Each row has a hidden score. How much does it go up from the first row of each pair to the second? 15 means little or no change, 30 a big rise and 0 a big fall. The score is a weighted sum of the row's numbers plus the product of two more (or one squared), each taken from its middle value.
  -1.43   1.60  -0.39   0.36  -0.93  -0.27   0.10   0.72   1.19   0.85   0.01  -2.27
   0.20  -1.27   0.52  -0.10  -0.91   0.79   0.12   0.28   1.25  -0.11   0.03  -0.34 12
   0.61   1.67   0.81  -1.11   0.01  -0.42  -0.04   0.99   0.75  -2.41   0.32   0.30
   1.00   1.12   0.22  -0.07   0.10   0.05   0.05   0.12   2.05  -0.68  -0.02  -2.18 14
   0.40  -2.50   1.41  -1.49   0.06   1.19   1.91  -0.89  -0.63   0.75   0.02   0.31
  -0.26  -0.55  -1.09  -0.01  -0.73   0.16  -0.67  -0.25  -0.19   0.00   1.53   0.80 15
   2.72  -0.20   0.75   0.16   0.07   1.90  -0.11   0.08   0.29  -2.18  -0.05   0.55
   0.16   1.00   0.91   0.02   0.00  -0.46   0.04   0.19  -0.41   0.24   0.02  -0.44 16
   1.10  -1.39   0.30  -0.02   0.09   3.36  -0.07  -1.58   0.58  -0.44  -0.07  -0.34
   0.10   1.16  -0.19  -1.06  -1.37  -0.76   1.04  -0.45   0.60  -0.23  -0.01  -0.14 21
  -1.30  -0.10   0.36   0.11   0.06  -1.44   0.00   1.09   0.70  -0.90   0.01   0.23
  -1.20  -0.72  -0.01  -1.19   0.06  -1.08  -0.02  -0.18  -1.36   0.46  -0.09   1.40 14
  -1.26  -1.97   1.35  -0.82   1.17   0.63  -0.04   3.06  -0.07  -1.11  -0.03   0.01
  -0.13   0.03  -0.48  -0.19   1.81   1.55   0.06   0.25   0.97  -0.76   0.59   0.02 12
  -0.19  -0.28   0.44   1.31  -1.01  -0.43  -1.77   1.49   0.59  -1.73  -0.04   1.29
   1.73  -0.03   0.33  -0.04  -0.38   2.19  -0.04  -1.26  -0.30   0.45  -0.01  -0.26 17
   0.02  -2.41   0.14   0.44   0.04   0.53  -0.77   0.00  -2.65   0.09   0.07   3.33
   0.52  -0.12   0.02   0.59   1.39   0.01  -0.05  -0.32  -0.34   0.13   0.01   0.35 13
  -0.01   0.13  -1.02   1.87   2.54   0.07  -2.85  -0.17   0.25   0.03   0.62   0.52
  -0.51   0.70  -0.09  -0.10   0.01   0.10   0.02   0.94  -0.20   0.32   0.28  -1.25 17
  -0.46  -0.64  -2.36   0.00   0.09   0.04   0.09  -1.53  -1.85   1.23   0.98   0.81
   0.00  -0.03  -0.42  -0.24  -0.41   0.14  -0.06  -0.11   0.04   0.02   0.75  -0.13 12
   1.37  -3.00  -1.05   1.51   0.02   1.36  -1.69  -1.06  -0.81   0.03  -0.06   1.85
  -0.28  -0.51  -2.00   0.26   0.47   0.58  -2.24  -1.96  -0.25   1.02  -0.17   0.48 17
   0.68  -0.69   0.04   1.26  -1.92   2.04  -1.42   1.07   0.43  -2.88   0.02   1.39
   1.29   1.84  -1.20   0.08  -0.08  -1.10  -0.61  -1.20   0.12   0.46   1.13   0.09 18
   0.04  -2.11   0.43  -0.26  -1.01   2.18  -0.01   0.17  -0.13  -0.54   0.46   0.84
   0.07  -0.14   0.14   0.91   0.07   0.24   0.02  -0.77   0.31   0.97  -1.76  -0.74 17
   1.48  -0.10   0.10  -0.25   0.01   0.15  -0.03  -0.46   0.10  -0.05   0.39  -0.02
   0.60  -0.75   1.48   1.96   0.15   0.49  -2.35   0.16   0.12  -0.58  -2.60   1.11 15
   0.00  -1.37   0.35  -0.72   0.03   0.43   1.26  -0.45  -0.58   0.03  -0.76   0.84
  -1.28  -0.09  -0.08   0.47   0.01  -0.26   0.03   0.53  -0.81   0.02   0.02   0.76 18
  -0.81   0.19  -0.54  -0.26  -0.03  -0.09   0.01   0.26  -0.10   0.08   0.60  -0.02
  -2.34  -0.03  -0.40  -0.41   0.10  -0.03  -0.01   0.78  -1.37   0.92  -0.01   0.08 20
  -1.03   0.63   0.46   0.07  -1.18  -1.30  -0.02   0.77   1.10   0.73  -0.89  -1.71
  -1.44   1.04   1.61  -0.62  -0.04  -0.33   0.02   1.90   1.92  -1.86  -1.25  -1.62 19
   0.62   0.57   0.28   2.70  -1.99  -0.07  -2.59  -0.66   0.66   0.15  -0.06   0.18
   1.57  -0.07   0.54   0.04   0.05   2.60  -0.03   0.00   0.21  -1.73  -0.04   0.16 11
   0.17   0.03   0.04  -0.40   0.06  -1.09   0.45   0.85  -0.71   0.07  -0.07   0.54
  -0.12  -0.34  -0.58  -0.07   0.00   0.06  -0.01  -0.24  -0.56   0.04  -0.04   0.69 13
  -0.04   2.08   0.04  -0.75   0.02  -1.38   0.04  -0.60  -0.01   0.13  -1.14   0.01
  -1.66  -3.40   0.87   0.00   0.04  -1.18   0.05   1.01  -1.97   1.27  -0.32   1.79 7
  -0.08  -0.36   1.37  -0.97   0.08  -0.01   1.59   2.15   0.62  -2.53  -0.01   0.09
  -0.02  -1.15   0.36  -0.71   1.86  -0.11   1.12   0.08  -1.65   0.04  -0.15   1.58 22
   0.28   0.87   1.14   0.16   0.05   0.02  -0.27  -0.18   0.41   0.25  -0.01  -1.43
   0.40   0.60   0.73   0.02   0.39   0.30   0.04   1.21   0.51  -1.68  -0.05   0.08 12
  -0.27  -0.53  -3.02  -0.72  -2.43  -0.19   0.39  -1.63  -0.92  -0.56   1.08   1.57
   0.38  -1.22   0.28  -0.55   1.50   0.71   0.78   0.15  -1.49  -0.32   0.00   1.86 22
  -0.77  -0.21  -0.14  -0.06   0.12  -0.21  -0.05   0.37   0.79   0.12   0.07  -0.19
  -2.15   0.26   0.09  -0.47  -0.11  -2.83   1.13   1.48  -0.26   0.68  -1.27  -0.47 17
  -1.77   0.48   0.08  -0.72   0.02  -0.77   1.22   0.92   0.60   0.62   0.05  -1.60
  -0.88   0.59  -0.06   0.72   0.07  -0.39  -0.85   0.47   0.79   0.16   0.41  -0.87 15
  -0.07  -2.28   0.42  -1.00   0.04   1.25   1.02   0.44   0.13  -0.14   0.73  -0.14
   1.09   0.57  -0.12  -0.45   0.06   0.02   0.01  -0.76   0.90   0.02  -0.02  -1.06 20
   1.33   1.19   0.86  -0.44  -0.21   0.24   0.03  -0.80   2.34  -0.40  -2.17  -1.29
  -0.20   1.03  -0.44  -0.71   0.05  -0.24  -0.01   1.11  -0.47   0.00  -0.07   0.05 10
  -0.54  -0.26   0.19   0.74   0.04  -0.93   0.01   0.42  -0.51   0.49  -0.39   0.55
   0.10   0.90   2.01   2.19   0.04  -0.36  -1.89   1.75   1.46  -2.61  -2.27  -0.06 21
  -0.10  -0.14   0.03  -0.25  -0.03   0.01   0.04   0.17  -0.21   0.10   0.05   0.27
  -0.32  -0.08   0.63  -0.08   0.57  -0.11   0.04   1.66   0.06  -1.51   0.02   0.16 17
   1.20   0.63  -0.40  -0.20   1.12  -0.04   0.55  -1.66   1.01   0.02  -0.59  -0.98
  -0.12   0.97  -0.91  -0.07  -0.81  -0.51   0.21  -0.72  -0.96   1.77  -0.01  -0.05 13
   0.78   0.27  -1.55  -2.81   0.10  -1.11   0.91  -2.57  -1.70   2.79   1.12   0.30
  -0.70   0.99  -1.83   0.02   0.02  -0.38  -0.24   0.05   0.23   0.03  -0.52  -0.25 14
   0.77   0.63  -0.83  -0.02   0.39   1.22   0.04  -1.75  -0.30   1.70   0.00  -0.50
  -1.01   0.06   1.18  -0.25  -0.06   0.11  -0.81   2.52   0.98  -3.20   0.03   0.21 16
   0.07   0.36  -0.01   0.81  -1.73  -1.99  -0.93  -1.39   0.16   2.34   0.01   0.17
  -0.07   0.23   0.66   0.99   0.11   0.20  -0.75   1.79   1.47  -1.79  -0.04  -0.87 8
   3.25  -0.85   1.43   0.62   0.01   0.18  -0.01  -1.58  -0.39   0.04  -1.81   0.94
   0.17  -0.28  -0.02  -0.85   0.04   0.17   0.11  -0.13  -0.12   0.00   1.11   0.05 13
  -0.05   0.85  -0.04   0.06  -0.05  -0.35  -0.03   0.10   0.27  -0.14  -0.10  -0.35
   1.18   3.44  -1.82   1.26   1.43  -0.77  -1.82  -1.10   2.91   0.05   0.37  -3.03 21
  -0.23   0.06  -1.23  -0.32   0.04  -2.42  -0.07  -1.70  -0.79   2.74   0.06   0.01
   0.52  -0.24  -2.38  -1.10   0.16   1.02   0.00  -1.19  -0.98  -0.09   3.26   0.85 16
   0.26   0.02   0.45  -0.06   0.07   0.50   0.00   0.53   0.02  -1.06  -0.01  -0.02
   1.25  -0.03   1.83   0.82   0.06  -0.32   0.99   1.16   0.30  -1.49  -1.63   0.18 15
   0.26   1.08  -0.56   1.09   0.00  -0.54  -1.45  -0.21   0.17   0.02  -0.01   0.32
  -0.02   0.42   0.31   1.48  -0.01  -0.25  -0.07  -0.41  -0.53   1.57  -1.29  -0.32 16
   1.59  -1.05  -0.23  -1.41   0.07   0.69   0.01  -0.66  -0.05   0.07   0.88   0.11
   1.08   0.13   3.44   1.24  -0.18  -0.56   0.58  -0.43  -1.02   1.11  -4.91   1.40 15
  -2.07   0.26  -0.45  -0.80  -1.51   0.33   0.04   0.57   0.15  -0.26   0.47   0.25
  -0.36  -1.70   0.69  -2.39   0.04   1.01   2.30  -0.55  -0.34   0.82  -0.02  -0.74 15
  -0.19  -0.18  -1.11  -0.15  -0.70   0.20  -0.07   0.81  -0.08   0.10   2.45  -0.41
  -1.15  -0.77   0.06   0.21  -0.49   0.08   0.07   0.77   0.49   0.02  -0.01   0.00 10
   0.30  -0.05  -2.57  -0.83  -1.12   0.61   0.03  -0.45   0.92  -0.80   2.54  -0.74
   1.12  -0.10   0.79  -1.67  -0.36   0.22   2.09  -0.41   0.71   0.11   0.20  -1.49 17
  -1.31   1.44  -1.15   0.03  -0.27   0.33  -0.04   0.62   1.29  -0.86   0.04   0.38
  -0.25   2.30  -0.04   0.86   0.05  -0.80  -0.28   0.66   0.20  -0.79   0.06  -1.57 23
  -0.31   0.07   0.11   0.09  -0.20  -0.29   0.00  -0.02   0.57   0.34   0.02  -0.73
   0.38  -0.63   0.86   0.54  -1.44   0.42  -0.31  -0.88   0.22   0.01  -0.92   0.02 21
  -0.88   0.71  -0.11  -0.02  -1.51  -0.53   0.00   0.41   1.57   0.18  -0.02  -1.37
   0.30   0.58   1.00   0.75   0.02  -0.19   0.03   0.58   0.69   0.02  -0.04  -0.74 12
  -0.09   0.42   0.14   0.50   0.00   0.10  -0.53   0.13  -0.10  -0.09  -0.44   0.45
   0.08  -0.40  -1.07  -0.52   0.05   0.10   0.05  -0.52  -1.05   0.16   1.60   0.34 17
   0.68  -0.68   1.92   0.86   0.06   0.58  -1.43  -0.55   0.33   0.07  -0.60   0.37
   0.22  -0.19   2.48   0.60   0.05  -0.16   0.00   1.49  -0.69  -1.21  -1.80   1.15 14
  -1.86  -0.04   0.73  -0.04   0.02  -0.74   0.03   2.67   0.47  -1.78   0.05  -0.06
  -0.06  -2.49  -0.75   0.17   0.34   1.24   0.05  -0.82  -0.83   1.35   1.43   0.36 15
  -0.14  -0.59   0.60  -0.63   1.46   0.38  -0.14  -0.13  -0.21   0.11  -0.02   0.02
  -0.16   0.62  -0.30  -0.06   0.01   0.02   0.08   0.19   0.84   0.09  -0.03  -1.20 15
   0.02  -0.91   0.59   0.01   0.01   0.53  -0.09   0.10  -0.22  -0.01  -0.25   0.04
  -0.64   0.54   1.62   1.20   3.06  -1.15  -0.03   0.09  -0.58   0.50  -2.90  -0.06 20
  -0.50  -1.25   0.06  -0.69   1.17   0.98  -0.02   0.59  -1.37  -0.51   1.98   1.63
  -1.45  -1.37  -0.21   0.16   0.09  -1.80  -0.10   0.31  -1.77   0.86  -0.03   2.48 6
  -0.75   0.92  -0.58   0.03   0.05  -1.70  -0.03  -0.11  -1.97   0.53  -0.05   1.56
   0.05   0.32  -0.23  -0.31   0.01  -0.20  -0.06  -0.52  -0.19   0.52  -0.03   0.00 12
  -0.01   0.70  -0.43  -0.16  -0.28  -0.09  -0.59   0.79   0.88  -1.32   1.73  -0.71
   1.20  -0.50   1.78  -0.18  -0.04   2.94   0.19   0.76  -1.07  -1.30   0.05   1.46 24
  -3.04  -0.22   0.12  -0.18  -0.01  -2.72  -0.04   2.21  -0.30   0.18  -0.04   0.45
   1.70   0.03  -0.49  -0.67   1.03   0.03   0.07  -2.71   0.34   1.32  -0.07   0.03 18
  -1.85   0.42  -0.78   1.49  -1.64  -1.88  -1.58   0.35  -0.19   0.81  -0.93   0.32
   2.01  -0.90   0.08  -0.03  -0.01  -0.51   0.09  -1.39  -0.10   0.38   0.07   0.35 15
   0.47  -0.06   1.76  -0.97   0.08   0.08   1.36   0.37  -0.20   0.42   0.02  -0.37
  -0.79  -1.10   0.49   0.25  -0.15   0.85   0.68   0.83  -0.20  -0.15   0.03  -0.21 16
  -0.94   0.08  -0.57  -0.17   0.01  -2.20   0.02  -0.62  -0.07   1.01  -0.05  -0.02
  -0.17  -0.30  -0.18  -0.05   0.09  -0.15   0.07  -0.42  -1.35   0.32   0.02   0.56 13
   1.61  -0.70   1.41   0.02   0.07   2.17  -0.01   0.32   1.43  -2.28  -0.06   0.30
   1.79  -1.59   0.15  -0.52   0.23   0.30   0.00  -1.43  -2.50   0.74   0.37   2.84 18
  -0.42  -0.76   0.35   0.10   0.96  -0.45   0.09   0.40  -0.03   0.14   0.06   0.04
  -1.69  -0.21   0.96  -1.92   2.15  -1.26   2.77  -0.01  -0.76  -0.16  -0.50  -0.59 19
   0.91  -0.07  -1.12  -0.23   0.10  -0.01   0.04  -1.03  -0.78   0.04   0.69   0.01
   0.02   0.39   0.68   1.94   0.08  -0.34   0.57   1.21   0.77  -0.16  -1.06  -0.30 15
   0.05  -0.45   0.24   0.74  -0.88   0.01  -1.61  -0.48  -0.91   0.29  -0.91   1.69
  -1.38  -0.45  -0.64  -0.90   1.16  -0.26   0.93   0.07  -0.57   0.19  -0.02   0.53 16
   0.05   0.59   1.16  -1.15  -0.01   0.41   1.44   1.33   0.91  -1.43   0.03  -0.82
  -0.52  -0.34  -0.23  -0.33   1.97   0.16  -0.02   1.28  -0.32   0.07   0.61   0.00 26
  -0.08  -0.17  -1.22  -0.03   0.02  -0.82  -0.03  -0.11  -2.44   0.01   1.05   3.14
  -0.22  -0.14  -0.03  -0.16   2.16   0.03   0.03   0.04  -1.56   0.22   0.59   0.00 19
   0.21   1.86   0.21   3.63   0.07  -0.87  -2.72   0.53   1.66  -0.08  -1.67   0.11
   0.10  -0.28  -0.25   0.42  -0.01   0.15  -2.30  -1.25  -0.75   1.40  -0.04   1.04 16
   0.66   0.25   0.95   0.78  -0.03  -0.04  -1.09   1.44   0.58  -2.29  -0.21   0.10
  -0.08  -1.39   0.30   1.38  -0.31   0.36  -0.07   0.64  -1.01   0.03  -0.10   1.21 16
